128 stands for zero in the data rows.
Some points, one per row:
[140 152 138 124 129 125 116 119 102 115 119 128 137 138 131 137 105 106
 133 124 113 138 129 139 145 122 142 152 118]
[110 127 136 108 123 131 113 145 115 133 140 129 133 128 130 147 131 143
 111 128 107 131 125 146 118 131 131 127 120]
[138 156 140 135 131 106 134 121 117 114 136 111 143 124 133 120 127 103
 140 130 135 117 124 137 115 138 135 132 128]
[130 135 127 134 138 114 142 108 113 114 115  94 152 135 110 105  90  87
 179 118 149 161 119 191 156  98 101 181 108]
[121 156 133 128 128 151 106 117 147 133 137 152 136 130 120 105  94 107
  96 152 143 112 132 125 139 127 111 126 145]
[117 162 132 125 115 132 112 112 134 136 133 130 138 137 121 118 135 108
 136 119 133 126 120 119 145 115 136 127 125]
[101 128 117 104 123 128 153 137 127 116 106 114 178 124 121 116 136 115
 130 107 110 131 115 123 177 147 143 136 136]
[149  79  80 157 147 127 114 105 144 134 150 128 106 128 115 131 154 164
 113 166 115 152 144 117 108 139 134 102  98]
[123 165 136 133 144 130 141 123 129 105 130 133 133 126 140 118  95 124
 165 136 143  89  99 125 119 107 146 142 113]
[122 121 136 119 125 138 122 126 131 122 123 118 134 137 138 145 114 128
 125 123 120 134 123 126 122 128 140 129 127]
[141 148 113  93 123 129 138 137 106 125 114 131 153 123 144 124 131 112
 127 121 110 124 118 134 171 153 127 140 127]
[136 161 145 128 134 114 124 114 102 110 121 119 134 148 124 130  83 107
 153 133 126 143 129 142 140 113 147 150 111]
[113 131  64 137 117 133 132 130 118 136 147 112 136 126 185 114 138 118
 103 132 130 124  98 242 122 132 118  97 136]
[116 105 111 140 134 134 150 139 106 136 153 135 101 112 167 134 120 122
 138 125 118 149 118 144 124 110 112 120 135]
[135 162 135 139 136  89 144  93  74 107 140  97 129 100 144 120 173 122
 147 105 147 116 114 165 108 157 150 160 115]
[136 126 170 123 140 126 106 125 125 174  98 145 110 100 154 128 150 113
 175 133 136 114 133 102 137 108 112  93 120]
[118 133 130 115 127 117 130 129 120 122 134 129 140 130 128 130 133 123
 125 123 122 122 122 132 126 134 129 128 139]
[142 108 128 127 176 103 151 128 140  82 134 111 139 125  99 141 130 131
 128 139 118 145 146 135 122 101 139 111 132]
[100 156  92 124 116 130 132 132 130 118 107 109 177 133 128 109 134 120
 138 122 136 120 108 127 156 135 141 141 143]
[125 134 161 129 128 118  93 128 117 167 114 140 132 113 148 136 135 104
 163 149 142 112 141  98 137 106 111 108 116]
[127 141 136 125 120 114 111 113 131 137 135 131 114 132 130 112 138 118
 146 123 134 124 118 133 155 125 131 123 135]
[111 160 112 134 144 137 151 114 107 130 132 157 150 123 134 113 143 115
 142 156 138 112 124 100 107 137 118 113 109]
[128 139 153 100 159 135 180 145 135 123  89 156 145 115 115  94 110 152
 120 116 101 147 104 128 108 123 155 132 110]
[134 156 144 122 131 106 127 113 105 114 123 119 135 151 125 118  89 112
 161 133 133 137 130 140 138 103 138 142 122]
[120 129 114 147 142 105 156 105  80 113 123  88 140 100 130  98 148 101
 176  94 156 152 113 214 150 125 114 198 101]
[134 140 144 135 134 169 158 134 123 148  98 108  90 114 138 101 179 139
 143 107 114 143 101 129  98 140 125 101 113]
[116 117 145 124 144 175 142 154 124 140 102 104 108 121 147 114 145 140
 126 111  99 150  98 136 110 126 151 103 117]
[119 148 131 118 134 149 125 125 126 135 133 141 146 124 125 114 111  91
 119 154 140 120 122 125 133 127 121 129 137]
[165  67 146 143 145  98 126  98 206 180 101 131  90 150 141 214  66 116
 119  79 145 106 198  31 138 147 131 121 123]
[104 144 121 140 110 157 201 152 122 184 122  99  85  93 155  91 202 146
 134  74  95 155 108 142 113 125 123 130  90]
[120 130 112 145 114 136 104 149 124 120 126  99 113 130 131 127 123 152
 131 147 138 113 124 142 118 121 146 134 129]
[121 108 107 130 122 135 133 117 139 133 125 106 149 114 130 111 146  98
 133 112 146 133 111 168 148 133 104 158 123]
[134 135 121 144 116 130  96 132 122 124 131 112 126 125 124 131 112 144
 128 172 136 116 117 140 120 130 126 147 127]
[113  92 158 122 155 217 151 168 116 152 101  79  82 105 172 122 160 154
 126 108  84 177  92 140  96 133 157  76 115]
[136 161 142 149 139  91 144 106  89 107 145  98 136 105 136 114 154 111
 151 116 138 114 118 158 105 147 143 143 117]
Then 10 other points, each followed by its number:
[133 107 165  94 131  89 139 106 111 140 118 134 157 237 177  85  93 163
 109 131 107 153 145  93  74  68 184 117 156] 0
[109 117 109 146 115 144 129 130 132 136 132 102 155 109 115 116 158  93
 132 118 148 144 113 160 140 131 103 158 126] 1
[123 133 140 125 139 170 162 138 133 148 122 112  54 114 158  92 197 129
 162 104 110 163  94 147 106 117 129  88 110] 2
[136  87 173 120 108  95 145 116 138 153 138 116 124 221 178 132  62 202
  41 122  88 179 160  90  57  59 166 121 170] 3
[120 125 146 103 144 163 136 109 134 129 129 135 146 101 132 127 111  76
 118 139 122 121 146 120 147 127 125 150 130] 4
[140 145 128  93 115 117 124  81 112 138 114 122 148 162 147 135 131 140
 130 114 150 118 119 113 122 132 158 131 141] 5
[118  52 123 160  71 123  64 229 114 134 151 167 102  56  33 161 180  66
 149 169 222 179 165  99  97 101 149 118 176] 6
[116 138 109 101 141 114 147 127 126 117 126 118 136 141 124 131 131 124
 120 120 133 139 122 135 166 159 112 129 110] 7
[136 145 132 126 132 109 138 116 129 113 139 116 146 120 126 125 129 115
 136 132 130 118 123 142 115 140 133 128 126] 8
[128 133 129 126 119 124 117 127 128 131 131 135 129 134 130 128 126 121
 120 127 126 121 127 125 126 127 127 132 141] 9
Which three of these numbered points are nearest to each point below by angle, seen from the average point of the first points? Their numbers follow each, nearest first.
[ 94 143  99  72 178  89 174 133 136  87 142 126 153 145 106 133 149 132
 101 103 137 148 123 149 167 173  89 107 129] > 7 8 1
[130 141 131 119 125 142 130 122 137 136 126 124 111 130 137 109 154 117
 143 116 128 132 113 132 130 128 137 117 129] > 2 5 9
[121  79  99 139 129 145 143 133 134 142 125 106 140  90 135 121 149  88
 143 112 151 148 110 186 149 129  75 174 115] > 1 6 4
[123 143 125 128 149 174 200 142 126 154  96 105  86 113 162  74 194 146
 129  83  98 159  93 164  87 138 135  73 116] > 2 3 0
[130 114 138 138 106 124 127 137 139 141 140 118 109 149 149 145 100 161
  79 128 108 146 134 123 108 107 131 130 152] > 3 9 0
[135 169  93 133 106 142  86 150 142 138 106 200  94 167  77 108  73 157
 101 157 161  66 146 107 175 122 108 130 156] > 9 6 5
[125 107 143 126 119 112 137 138 139 128 150 124 125 144 136 145 112 163
  77 120 108 143 133 130 104 111 128 120 160] > 3 9 0
[122 105 108 139 113 137 128 139 130 130 127 114 142 112 111 124 148 103
 130 121 153 140 119 153 135 131 121 154 134] > 1 6 4
[129 143 158 128 160 166 131 115 146 142 131 130 118 116 124 127 100  72
 133 183 153  94  96  89 133 123 131 141 119] > 4 9 6
[122 124 128 108 130 127 126 129 134 131 147 138  87 121 157 123 150 109
 155 129 125 141 105 154 135 108 131 116 120] > 2 6 9
[152  62 125 157  94 131  70 187 132 132 126 174 120  77  49 189 132  81
 124 169 177 144 134 106 120 153 119 151 121] > 6 9 1
[122 173 139 106 130 126 115  94 145 138 127 142 132 161 132 111 120 103
 143  92 140 131 115 122 158  99 142 126 127] > 5 0 9
[127 106 119 118 107 116 139 150 148 138 132 119 152 145 152 139  98 177
  80 128  89 151 135 130 135 111 127 112 139] > 3 0 9
[139  99 168 121 108 120  86 172 103 166 115 162 131  89 129 141 153  99
 168 161 151 135 151  86 116 105 102 109 144] > 6 9 4
[128 143 130 119 128 125 128 119 114 124 116 134 142 147 132 127 130 115
 130 131 135 124 126 117 128 128 130 129 130] > 5 9 0
[112 127 153 100 137 166 136 126 137 127 133 131 149  94 132 129 113  66
 121 143 126 118 144 118 146 129 119 153 136] > 4 1 9
[118 168 131 133 138 113 140 123 126  97 134 125 153 115 139 118 109 120
 159 131 138 105 110 146 110 116 143 132 124] > 8 5 0
[141 151 159 144 141  98 133 117 111 127 135 111 146 102 137 128 121  96
 160 141 138 113 132 125 102 135 126 118 117] > 8 6 4
[126 147 132 134 126 127 115 120 136 132 131 140 124 136 133 123 122 125
 124 137 143 105 116 118 127 127 129 136 127] > 9 5 8
[108 148 107 129 118 125 128 126 128 118 114 114 156 137 132 119 134 124
 130 123 139 118 112 124 137 128 141 141 142] > 5 9 1
[124 106 157  68 144  75 148  98  95 129 124 148 169 249 190  76 103 141
 149 136 113 150 138 103  80  65 195 114 141] > 0 3 5
[120  94 118 142 112 133 111 157 125 140 128 127 131  98 104 138 152  95
 141 136 164 143 130 140 128 125 113 143 138] > 6 1 9
[143 125 163 148 140 214 161 147 111 144  79 124  84  79 140 121 192 141
 156 140 100 170  76 149  75 156  85  99  69] > 2 1 6
[120 144 122 123 126 128 124 122 125 124 113 127 147 140 128 130 130 116
 122 115 138 123 113 128 130 127 134 140 137] > 5 9 7
[123 103 151  95 115 109 136 109 126 118 122 135 158 195 134 119 118 126
 130 124 141 158 152  89  78  98 186 118 150] > 0 3 5
[118 143 139 119 138 148 119 115 145 127 132 153 132 120 132 119 105 108
 100 137 136 110 144 116 139 120 117 142 134] > 4 9 3
Now 10 new points, numbered from 0 again:
[136 152 115 133 116 122  89 116 148 131 139 106 108 133 129 106 123 140
 146 147 145 105 118 147 141 113 149 134 142] 0
[137 130 116 134 146 114 158 110 103 109 110  88 157 124 114 100  76  81
 180 117 152 167 117 208 162 102 101 196  95] 1
[142  80 165 169  85 120 131 141 151 162 152 114  87 167 166 174  50 216
   4 134  74 191 151 111  73  72 120 136 174] 2
[119 111 141 115 130 147 112 143 120 130 125 118 131 128 148 142 112 126
 122 129 114 136 118 134 129 132 151 125 128] 3
[135 142 144 122 143 106 153  99 130 110 133 128 141 103 150 143 135 118
 135 110 116 103 157 119 118 137 128 145 111] 4
[122 129 127 116 132 122 135 135 126 129 126 138 127 131 133 126 124 128
 124 130 117 134 121 125 128 129 141 132 124] 5
[128 120 148 123 126 119 102 138 120 151 115 139 128 114 136 138 136 110
 151 145 143 120 137 103 130 115 124 116 129] 6
[163 116 145 180 145 139 151 141 124 178 105 107  61 116 114 120 164 128
 156  97 111 129 125  99 142 140  95  76 141] 7
[133 128 134 129 118 124 122 128 129 133 128 128 130 134 135 139 118 130
 115 135 123 130 126 124 123 125 128 134 133] 8
[114 143 115 104 152  99 170 129  91 118 131 135 146 105 159  80 154 137
 120  84 119 136 106 201 123 129 166 136 124] 9
The same question for these:
[124 134 135 111 135 122 143 132 131 121 116 135 138 132 123 110 115 130
 116 113 118 136 120 125 128 124 153 138 128] > 5 2 8
[121 129 134 107 144 127 147 141 132 127 119 133 142 127 131 109 104 133
 118 116 110 139 117 129 125 120 157 131 132] > 5 3 2
[101 144 131 107 109 115 136 144 117 113 146 137 158 137 132 113 132 127
 125 119 118 122 134 114 129 128 149 146 117] > 5 4 8
[129 138 129 115 120 127 124 124 130 132 124 135 127 129 129 124 124 117
 121 133 125 127 128 133 128 126 118 142 143] > 8 5 2
[135  99 134 131 135 161 158 124 110 170 128 103  66 103 161 119 184 154
 131 111  82 177 117 111 107 156 139  79 132] > 7 2 3
[125 129  95 178 106 143  75 160 125 120 137  60  86 129 133 122  98 195
 136 187 145 103 121 163 103 116 163 146 136] > 0 2 8
[123 140 133 127 120 125 112 129 135 126 128 138 135 139 130 123 115 126
 119 126 136 112 130 126 129 126 130 127 136] > 8 0 5
[137 125 138 157 116 123 132 137 132 133 140 128 116 129 129 129 110 146
 111 128 114 129 124 125 121 112 113 118 154] > 2 8 7
[141 128 153 141 135 190 154 146 116 143  89 124  94  93 137 121 176 135
 149 136 103 156  84 146  88 145  97 108  90] > 7 3 6
[123   6 132 173  15  97  84 246 147 124 211 153  66 155  42 149 115 162
   6 159 173 255 188  80   7  35 218 121 255] > 2 8 5
[135 134 146 120 150 110 161  87 133 114 129 137 130  96 154 151 135 119
 126  95 112  93 173 105 121 128 129 169 108] > 4 8 5
[132 131 122 133 136 114 142 109 113 113 115  93 152 129 113 106  91  85
 181 117 153 164 120 195 159  95  99 183 105] > 1 9 0
[124 128 178 131 133 107  99 141  98 171  84 143 141 109 162 149 116 113
 172 149 148  98 147  93 140 102 108 109 121] > 6 7 8
[119  95 144 120 136 156 112 141 134 134 115 114 128 133 149 158 103 128
 118 125 116 136 121 125 129 129 148 123 121] > 3 2 8
[122 100 145 133 104 116  74 174 122 151 130 165 115  88  99 145 156  88
 163 156 180 140 153  95 121 102 135 107 149] > 6 8 7
[129 161 132 139 121 132 102 108 165 131 133 176 115 137 136 111  95 146
  77 130 149  90 155 115 133 116 107 135 135] > 8 0 2
[122 139 126 132 117 121 118 125 110 125 132 115 126 128 134 122 138 131
 136 130 134 118 119 142 126 134 138 141 132] > 0 8 9
[129 142 132 133 143 112 145 109 109 112 116  99 141 133 121 113  84  99
 177 132 146 146 119 166 143 106 122 170 105] > 1 0 9
[110 116 163 102 115 200  95 161 109 150 107 108 139 112 178 130 124 126
 131 128 102 136 114 143 122 117 168 107 105] > 3 6 2
[135 124 119 151 126 169 137 128 135 161 120 106  78 119 143  94 193 156
 140 118 109 151 109 121 102 146 137  94 107] > 7 2 0
[127 127 160 123 133 113 107 132 108 162 107 147 130 108 150 145 130 111
 166 144 133 113 143 102 135 116 112 112 122] > 6 7 8
[132 132 123 107 133 120 130 133 138 121 119 135 154 130 132 127 127 136
 128 122 118 125 123 139 135 130 142 117 118] > 5 3 8
[145 138 122 122 142 115 150 112  92 110 112  99 148 122 123 107  80  88
 172 118 137 158 119 197 164 111 106 188 106] > 1 9 4
[116  73 120 150  81 125  78 201 121 132 147 151 114  78  55 145 172  77
 142 153 199 168 152 110 106 108 143 131 161] > 6 8 7
[111 130 135 104 142 103 141 135 125 108 135 133 140 132 118 132 134 127
 120 117 128 121 124 139 132 134 124 117 145] > 5 9 4
[128 136 102 168 111 131  82 147 125 123 136  72  97 135 130 118 103 180
 137 180 139 105 118 153 107 115 157 144 136] > 0 2 8
